[ 26  14   5  -1 114 -27 -39 -18  45] : j2
[ 31 -20  37  -6 -46  78 -24   3   2] : j923
[-48   8  23  24  16   2  61 -19 -20] : j885
[  6   6  20  14 -13 -46 -26  -3  12] : j524
[-39 -56 -18 -15 -27 -23  10   7   8] : j694
[ 28 -11  17 -29 -61 -45  29  74 -78] : j312
common j524 j923:  => [-46]
common j694 j885:  => [8]
q: [  6   6  20  14 -13 -46 -26  -3  12] => j524

[ 85  72 -59 113 100  60  87  57  97  45 -55  97  89  77  44  85  47] : j513
[-37  60 -60  68 -45 -59  74 -55 -43  77  51 -43 -39 -33 -39  46 -43] : j771
[-41  68 -75  77 -49 -74  83 -70 -47 -54  62 -47 -43 -37 -52  58 -57] : j472
[-10 -57  34 -78 -12  34 -71  32 -12  56 -58 -12 -10  78  24 -54  26] : j468
[ 74   2 -48  69  91  80   4 -54  87  55  18  87 -47  66  53  17  58] : j429
[-48  69 -73  72 -56 -72  82 -69 -54 -53  58 -54 -49 -43 -52  57 -57] : j439
common j513 j429:  => [87]
common j429 j771:  => [74]
common j472 j513:  => [77]
q: [-41  68 -75  77 -49 -74  83 -70 -47 -54  62 -47 -43 -37 -52  58 -57] => j472
common j468 j429:  => [-54]
q: [ 74   2 -48  69  91  80   4 -54  87  55  18  87 -47  66  53  17  58] => j429

[-61 -52 -35  25 -54   8 -62 -37 -55  32   9  32 -57  26 -28 -61 -52 -44
  23]  j451
[-84 -73  38  49 -76 -58  39  40 -76  63 -72  62 -79  50  34 -84 -70 -62
  45]  j672
[ -47  -41   73   21  -43  -82   27   76  -43   27 -102   27  -45   22
   62  -48  -41  -35   19]  j769
[ 43  36  48 -55  38 -48 -70  51  39 -70 -60 -70  40 -56  39  43 -69  40
 -51]  j36
[-59 -51 -26  25 -53   0  31 -27 -54  31  -1  31 -55  25 -20 -59 -51 -43
  23]  j568
common j672 j451:  => [-62]
common j36 j451:  => [-55]
common j451 j672:  => [-62]

[ -82   59  -37 -104   36   60 -104  -46 -104   62  -83  -63   67  -27
  -23    1   53] : j173
[ -3 -25 -66  -3  56 -24  -3 -81  -3 -26  -3  45 -27 -24 -20  -3  42] : j667
[ -82   59  -37  -91   36   60 -104  -46 -104   62  -83   27   67  -27
  -23    1   53] : j99
[ -82   59  -37 -104   36   60 -104  -46 -104   62  -83   27   67   56
   48  -75   26] : j365
[ 31 -67   0  40 -33 -67  40  -1  40 -70  32 -25 -75 -64 -55  28 -24] : j387
[ -82   59  -37 -104   36   60 -104 -104 -104   62  -83  -47  -10   -9
   -8  -22  -44] : j720
[ -87   63  -11 -112    5   64 -112  -15 -111   66  -89    3   71  -64
   51  -81    3] : j459
common j387 j459:  => [-64]
q: [ -82   59  -37 -104   36   60 -104  -46 -104   62  -83   27   67   56
   48  -75   26] => j365

[ -6  27 -76  93 -10  -1 -40  62 -12]  j156
[ 14  15 -83 108   8  23 -70  66   9]  j547
[ 24  -9 -29  45  21  32 -54   9  25]  j934
[ 12  13 -75 102 -27  15 -58  58   2]  j402
[-27  -1  71 -99 -16 -32  71 -46 -19]  j148
[ -3  -4  26 -36   6   2   8 -27   6]  j526
[-22  19 -12  -2 -18 -28  38  15 -23]  j522
[ 13 -12  12  -4  13  19 -26 -15  17]  j348
[ 24  -3  67  71  18  32 -63  26  21]  j15
[ -28    2   67 -100  -11  -28   67  -50  -14]  j614
common j148 j402:  => [-27]
common j614 j15:  => [67]

[11  2  3  3  1  3 11 21  2  6 15]  j527
[ 9  5  6  9  2  2 33 61 10 21 24]  j19
[ 6  5 21 19  0  2  9 25  5 10 86]  j685
[37  1  5  3  2 13  2  8  2  9 23]  j490
[22  2  9  6  1  6  4 13  5  6 10]  j560
[21  1  5  5  1  9  5 14  4  6 29]  j256
[ 2  1 10  5  2  1  9 16  8  5 15]  j435
[10  5  5  4  0  2 21 39  1 17 11]  j424
q: [10  5  5  4  0  2 21 39  1 17 11] => j424
q: [ 6  5 21 19  0  2  9 25  5 10 86] => j685
q: [21  1  5  5  1  9  5 14  4  6 29] => j256
q: [ 2  1 10  5  2  1  9 16  8  5 15] => j435
q: [22  2  9  6  1  6  4 13  5  6 10] => j560

[ 38  64 -55  55 -41 -50 -49  81 -56  44  44  52  44 -55 -44  46]  j298
[ 37 -54  59 -46 -34 -41 -33 -68  66  42  43  51  42  65 -37  44]  j88
[-50  10 -20   7  42  52  40  14 -73 -49 -50 -59 -50 -27  46 -52]  j382
[  1  76 -79  68  -2 -72  -2  92 -77   1   1   1   1 -78  -2   1]  j189
[-35 -70  73 -63  44  52  42 -84  76 -38 -39 -44 -39  75  47 -40]  j58
[ 25  66 -70  57 -31 -38 -29  86 -73  29  29  35  30 -72 -34  31]  j389
common j389 j382:  => [-73]
common j58 j189:  => [76]

[ 8 -8  9 -6  7 20]  j464
[  8  -6 106  -9   7  34]  j211
[-6  8 19 -3  0 -4]  j849
[ 8 -3  8 14 -9 -7]  j761
q: [-6  8 19 -3  0 -4] => j849
common j464 j761:  => [8]
common j761 j464:  => [8]
q: [ 8 -8  9 -6  7 20] => j464
q: [ 8 -3  8 14 -9 -7] => j761

